Each row is where one point has got to under a steady rotation. How many ticks took it there?
The counts run from 0 to 410.
[125 150 122  66 110 154 169 177 147 141 145 130 143  71 148 104 169 147
 113 143 104 157 130 130 110 134  81 161 141 170 127 132 152 104 115 106
 127 142 152  99 142 100 156 115 137 100 114 143  76  91 128] | 321
[156 150 148 150 150 129 135 172 121 146 155 129  94 141 126 139  91  96
 144 125 141 110 100 118  95 165 147 130 149 114  78 104 100 140 190 127
 123 145 117  84 133 166 156 115  81 164 158 160 116 122 131] | 274
[134 106 102 120 163 146 110 132 160 138 125 109  97 156 123 161  95 137
 138 134 166  89 130  93 137 126 205  76 104 129 126 202 155 132 146 170
 126 124 115 125  98 151  99 115 154 123 115 131 162 154 111] | 81
[150 175 142 117 126 120 144 175 133 116 134 127 164 162 132 125 109 143
 107 131 163  96 120 102 136 147 106 126  89 156  76 122 119 137 155  94
 182 137 153 112  96 148 147 115 108 113 158 194  82 122 121] | 167
[140 165 136  76  95 127 197 146 116 138 106 112 141 117 119  94 139 148
 134 128 126 147 118 105  93 148 124 121 107 164 109 120 122 118 123  84
 123 121 111  47  96 128 168  94 116 128 203 133 110 101 130] | 144
[136 117 135 127 117 150 112 101 136 131 136 113  95 181 150 185  87 137
 138 124 162  82 139 109 112 103 172 153 115 159  45 105 126 119 121 152
 121 117 129 152  92 157 118 114  97 104 153 122 196 153  94] | 71
[103 112  93  85 112 129  99 135 118  91 122 129  69 172 126  68 140 122
 127 135  98 155 177  89 117 124 130 114  90 132 108 120 103 148  84 118
  98 128 132  97 116 125 104 107 155 111 167 135 114 102  63] | 39
[153 101 126 140 124  90  59 155 142  99 106  92 141 171 119 140  97 143
 139 112 149  68 148 121 132 121 131 110  49 129 123 147 130 142 129 136
 143 120 124 169 148 173  95 136 158 148 128 111 114 124 123] | 188
[136 135 155 140 128 100  49 160 102 113 147 146 156 126 172 152 129 123
  98 105 136 105 152 145 152 142 141 117 114 116  94 110 116 170 155 118
 152 125 168 186 133 153 133 153  82 142 143 188  94 107 100] | 190
[121 155 127 112 139 108 117 132 128 121 136 164 142 176 123  84 111 120
  91 127 137 109 130  96 149 149 133  94 104 138  75 136  98 146 149  91
 171 155 146  86  93 141 101 130 142 115 168 212 101 115  87] | 357
[134 121 130 117 148 139 135 139 126 138 121 106  87 166 101 136  69 108
 171 125 143  88 106 103  93 144 162 114 138 121 117 197 150 105 174 161
  93 132  76 105 124 151 115 113 136 139 127 102 163 155 127] | 270
[154 140 157 101  84 124 161 109 104 115  97 128 162 116  85 117 146 149
 133 126 105 134 148 132  82  90 133 157  76 101 118  76 109 156 134 123
 108 110  98 140 130 137 153 100  93 154 193 124 133 126 175] | 136
[123 162 136 128 129 143 155 125 102 160 163 158 125 103 135 177  84 102
 120 146 140 154 120 113 101 136 146 149 202 166  96 153 121 134 192 131
 111 140 144 138 132 143 154 122  63 131 135 173 169 137 116] | 267
[ 99 104 126 140 154 101  86 163 116 164 125 160 166  59 173 117 160 139
  98 120 120 144 121 128 151 167 148 109 145 139 137 158 122 148 126 131
 151 128 169 136 162 143  92 180 158 109 117 157  76  91  97] | 203
[159 156 140  88 136 141 175 154 142 136 136 108 152 170 110  89 105 150
 164 126 126  96  85 140  95 147 117 111 106 154  77 110 136  90 150  87
 148 132 105  81  89 158 139 130 141  97 173 129 100 126 122] | 156
[110 139 134 128 120 113  96 123  92 127 132 167 138 120 157 154 101 104
  98 145 135 128 152  87 135 135 133 141 167 194 107 158 109 151 151 150
 123 130 184 188 144 134 137 154 110 103 144 179 135 101  75] | 373
[ 79 118  83 101 140 146 141 117 113 158 108 134 118  78 133 101 170 143
  84 134 121 181 129  95 137 128 174  99 132 144 129 142 115 149  85 132
 129 134 146  77 100 125 100 110 151 101 153 137 136  96  93] | 227
[ 95  80  93 141 110  87  78 178 122  99  99 107  86 120 145 102 147 123
 111 124 121 155 189 137 128 151 133 111 108 144 142 177 130 141 118 152
 112 136 167 134 180 123 114 126 168 128 116 101 128  98  98] | 205
[136 123 132 117 137 159 129 181 132 146 137 138  94  75 131 115 139 129
 162 131 107 125 116 126 120 149 140 170 122  86 101 103 108 180 149 118
 108 144  71  61 162 121 121  86 126 175 155 135  92 112 157] | 115
[142 135 166 114 113  92 105 209 103 146 190 123 119 108 152 126 147 142
 125 108 102 106 120 175 129 160  96 152 143 145  94 112 118 108 173 106
 121 148 161 116 190 132 123 131 124 132 116 168  82  89 136] | 2
[134 118 145  87 114 172 109 158 111 156 137 143 108  81 180 195 152 131
 115 132 140 103 129  79 119 108 165 176 151 144 111 177 155 144 158 125
  95 119 107 143 154 127 137 115  95 138  89 119 168 146 127] | 101
[ 94  94 117 114 109 135  97 104 154 130 125 143 148  81 112 117 148 173
 142 132 101 145 149 135 124  84 143 151 156 148 127  99  89 148  76 186
 119 121 132 176 147 138  92 161 167  81 111 103 158 111 152] | 224
[126 129 133 141 161 157 107 164 151 173 184 139 104 105 161 159 111 102
 125 121 146 115 108 126 140 142 174 111 171 103  88 122  98 158 171 140
 118 159 147 114 116 137 129 128 113 131 115 180 100 123 103] | 85
[162 135 189 103 123 171 121 155 135 150 145 150 154 100 146 177  98 119
 154 123 135  78  94 113 111 111 138 169 129 108  89 136 130 153 176 135
 110 131  79 178 134 137 154 140  95 156 105 127 117 151 134] | 284
[134 147 128  87 129 113 119 137 160 118 138 124 134 179  81  60 116 149
 126 119 115  87 109 126 146 137 117 108  78 128  82 119 129 113 102 119
 145 139 120  88  87 156  70 115 189 104 143 158  98 123 133] | 346
[132 106 128 113  87  92 138 147 168  94 122  85 162  95  76 117 147 164
 153 114 101 149 175 161  94 113 110 129  90 117 155 104  98 168 134 168
 119 138 140 149 163 127 142 125 138 139 154 105  86  93 183] | 318
[134 131 114 127 145 145 139 188 149 130 100 115  81 124 130 151  88  96
 157 120 175  99 123  84 102 162 136 145 130 131 120 191 146 152 176 136
 124 132 104  72 155 148 152 103 132 171 135 141 103 127 143] | 281
[143 128 185 107 115  89  89 152 115 130 153 138 206  93 113 131 154 163
 109  95  90  94 136 154 148 100 109 147 111 126 144 132 128 132 134 126
 118 141 146 208 163 145  97 171 140 123  89 141 103 113 147] | 12
[136 104 126  86  89 158 142 142 150 102  93 122  91 115 110 134 143 133
 151 140 104 127 144  87  92  99 104 199  97 110 135 137 143 157 115 132
  92 128  68 108 152  93 126  74 140 149 138  95 142 132 155] | 123
[119 115 128 124 151 133 103  85 167 116 159 114 119 172 107 146  80 132
 146 117 118 137 144 142 119  84 164  83 131 116  90 106  97 134 119 183
 105 127 144 178  97 136 115 150 130  92 120 149 162 145  88] | 64
[119  70 105 144 135 147  87 168 142 108 112 116  60 155 154 135 110  99
 144 122 146 124 168  99 115 134 169 108  79  96 107 143 103 166 113 150
  97 128 127 119 130 146 125 107 141 145 144 114 123 122  49] | 388
[131  77 120 123 140 133  43 178 161 105 134 137  94 149 154 120 134 129
 127 123 126  96 156 108 150 108 126 134  80  83 119 153 119 168 115 136
 127 153 129 154 144 116 107 135 175 146 106 162  77 118  93] | 199
[125 107 132  89  82 105 107 116 125  92  85 140 163 120  96  85 156 148
  97 126 128 108 162  86 138 114 124 148  44 129 121 138 119 164  90 112
 140 128 130 165 135 153  79 134 162 129 138 134 129 117 135] | 29
[114 140 111 112 104 141 179  81 119 153 111 121 131  99 118 151 116 154
 110 129 168 119 111  84 118 129 171 163 141 180  80 127 121 132 114 138
 143 113 112 113  89 172 103  98 112 104 179 135 218 136 134] | 249
[116 127 148  75  84 106 135 125 167 112 137  97 152 129  92  96 142 170
 144 130  86 121 158 163 107  90  82 156 127 167 134 121 126 104 114 161
 120 129 144 150 149 117 116 138 170  86 119 114 123 121 168] | 330
[ 94  91  99  97 150 164 125 155 155 150 145 121  64  92 168 148 138 133
 143 132 101 172 129 127 117 142 175 102 174 126 141 162 126 139 119 165
  78 130 144  99 126 109 109 127 147 103 107 126 129 115  87] | 405
